In the rows, 128 means zero.
Each path below is one point turned by a fixed rotation once a step. After each direction that follows a path, write how fast that rotation turns it, in degrees each step (0 if it stays still).
Each turn is a multiple of 5 degrees from 10 to 175, or 0.
Each row of a path follows its step; steps can be skipped.
Rotation 1:
step 0: [133 126 126 124 121 125 134 128 130 116 128 130 118 129 129 128 122 129
 130 125 125 134 137 129 127 116 127 129 117 124 123 121 126 133 120 134
 120 129 117 125 131 128 117 131 125 130 122 133 130 128 126 123 123 125
 121 131 126 128 129 125 127 129 127 128 148 126 127 134 132 121 120 123
 127 131 138 131 138 123 127]
step 4: [129 128 119 132 123 128 128 123 135 122 132 126 126 122 126 125 131 119
 124 133 130 128 124 130 132 122 113 125 128 128 130 134 120 134 129 129
 126 115 125 125 134 124 125 126 134 135 123 136 125 138 127 118 119 127
 125 126 125 123 119 122 120 129 118 125 131 128 138 123 132 125 131 129
 123 122 130 142 120 133 130]
step 8: [128 136 121 128 130 134 129 120 129 131 123 119 125 135 125 116 130 123
 129 131 134 122 127 141 126 132 122 129 117 127 115 132 129 130 128 137
 132 127 131 120 135 129 121 127 125 133 134 125 121 129 116 131 126 132
 120 129 129 132 124 131 124 126 122 134 127 137 128 137 128 134 122 122
 133 125 119 133 126 124 122]
step 9: [130 136 136 134 129 123 117 127 138 136 125 121 132 137 130 133 128 125
 135 130 137 125 124 131 120 125 123 136 118 120 123 122 135 132 125 135
 120 131 134 128 121 130 129 133 130 132 124 136 124 133 128 120 134 120
 121 133 130 126 122 123 122 130 129 130 121 130 129 130 123 123 138 133
 128 127 124 142 126 128 123]
step 10: [127 135 137 130 124 125 128 120 121 133 116 132 130 137 128 132 127 132
 120 123 134 122 128 128 127 124 129 135 128 127 122 124 131 130 138 132
 121 129 130 132 130 139 118 133 128 134 124 130 127 125 126 129 122 129
 128 135 131 125 115 132 114 128 130 123 135 137 112 132 132 127 116 123
 134 130 127 131 128 130 125]
step 13: [122 129 134 124 128 125 130 123 120 123 125 131 128 137 128 134 135 135
 131 126 131 118 132 128 121 129 132 122 114 134 130 129 126 129 128 132
 130 125 118 120 126 131 121 129 129 126 130 129 129 140 120 125 124 131
 119 141 130 130 130 123 125 117 123 127 118 130 129 133 130 128 136 136
 124 136 142 129 133 123 127]
step 20: [126 133 124 124 129 131 128 114 119 125 118 124 133 130 126 120 128 127
 124 134 137 133 122 129 125 123 124 127 122 120 127 127 133 121 131 124
 121 124 138 129 123 131 127 128 127 131 121 122 126 130 121 125 120 114
 127 130 120 128 123 131 118 130 136 131 117 128 133 128 124 128 135 125
 131 142 124 131 126 133 129]
step 28: [119 127 136 128 122 124 134 128 129 122 125 135 125 135 139 136 113 131
 128 125 118 137 127 121 128 128 121 125 127 120 125 133 134 134 132 136
 125 140 126 134 127 131 127 132 131 126 130 124 130 121 118 126 123 116
 135 135 126 128 127 126 131 119 135 127 127 131 125 128 136 127 119 122
 128 133 130 129 136 123 132]
step 30: [122 123 123 125 132 135 120 129 135 124 119 135 120 126 137 115 122 126
 132 133 122 132 130 131 121 114 130 130 112 129 130 129 124 130 126 131
 125 136 125 129 130 135 127 122 128 123 124 125 129 140 118 126 121 123
 132 139 125 135 135 123 128 130 129 133 127 130 133 124 130 126 126 128
 122 136 136 129 131 125 127]
step 32: [133 122 128 124 130 133 130 127 130 117 126 131 128 125 132 121 123 123
 120 128 129 137 131 124 131 119 117 128 133 132 131 132 132 130 130 123
 116 128 121 131 125 139 129 129 140 129 128 127 135 137 133 119 125 124
 122 132 132 131 120 131 123 133 137 121 131 120 130 136 138 121 130 123
 115 136 132 131 125 131 129]
[128 127 128 129 129 127 128 131 127 128 129 129 129 128 127 126 129 129
 125 129 127 128 128 128 127 131 129 129 128 130 128 129 126 128 126 129
 127 128 129 127 127 129 130 128 132 129 128 128 128 127 127 126 128 131
 126 127 127 130 129 130 128 125 129 128 129 129 128 127 127 127 129 126
 126 127 128 129 127 128 128] | 40
[129 129 130 128 127 128 129 128 127 128 129 125 130 127 125 128 127 126
 129 128 128 128 130 126 129 127 129 127 125 127 128 128 129 125 128 127
 127 128 129 128 127 127 129 127 127 126 127 129 127 129 129 128 129 128
 127 127 126 128 129 128 128 127 127 126 129 127 128 127 128 126 128 128
 128 129 129 131 129 129 126] | 160
[130 128 128 127 130 126 129 128 124 129 126 130 128 128 130 127 128 128
 128 128 129 131 129 129 128 128 126 129 126 130 127 127 129 129 128 127
 128 126 129 129 127 129 126 128 127 126 125 128 128 129 129 128 128 128
 128 127 128 129 129 130 128 130 129 128 131 129 127 128 128 127 129 126
 128 129 129 127 127 128 127] | 145
[127 128 129 127 127 128 128 127 129 131 127 128 128 126 130 127 128 128
 127 129 127 128 129 129 126 128 128 126 129 127 128 130 126 125 128 128
 127 126 128 127 128 128 128 129 128 127 128 126 124 127 128 129 126 125
 130 128 130 129 129 127 128 126 126 129 129 128 128 129 128 128 127 128
 128 126 128 128 126 130 126] | 110
[126 126 126 128 129 130 129 127 128 126 129 127 128 126 129 127 127 130
 127 127 127 130 128 127 127 129 128 127 128 130 128 128 127 129 129 124
 128 127 129 125 127 128 126 128 128 129 130 129 126 129 128 126 129 127
 130 129 126 128 127 126 128 129 129 129 129 127 129 127 128 126 128 127
 127 128 127 127 127 127 128] | 25
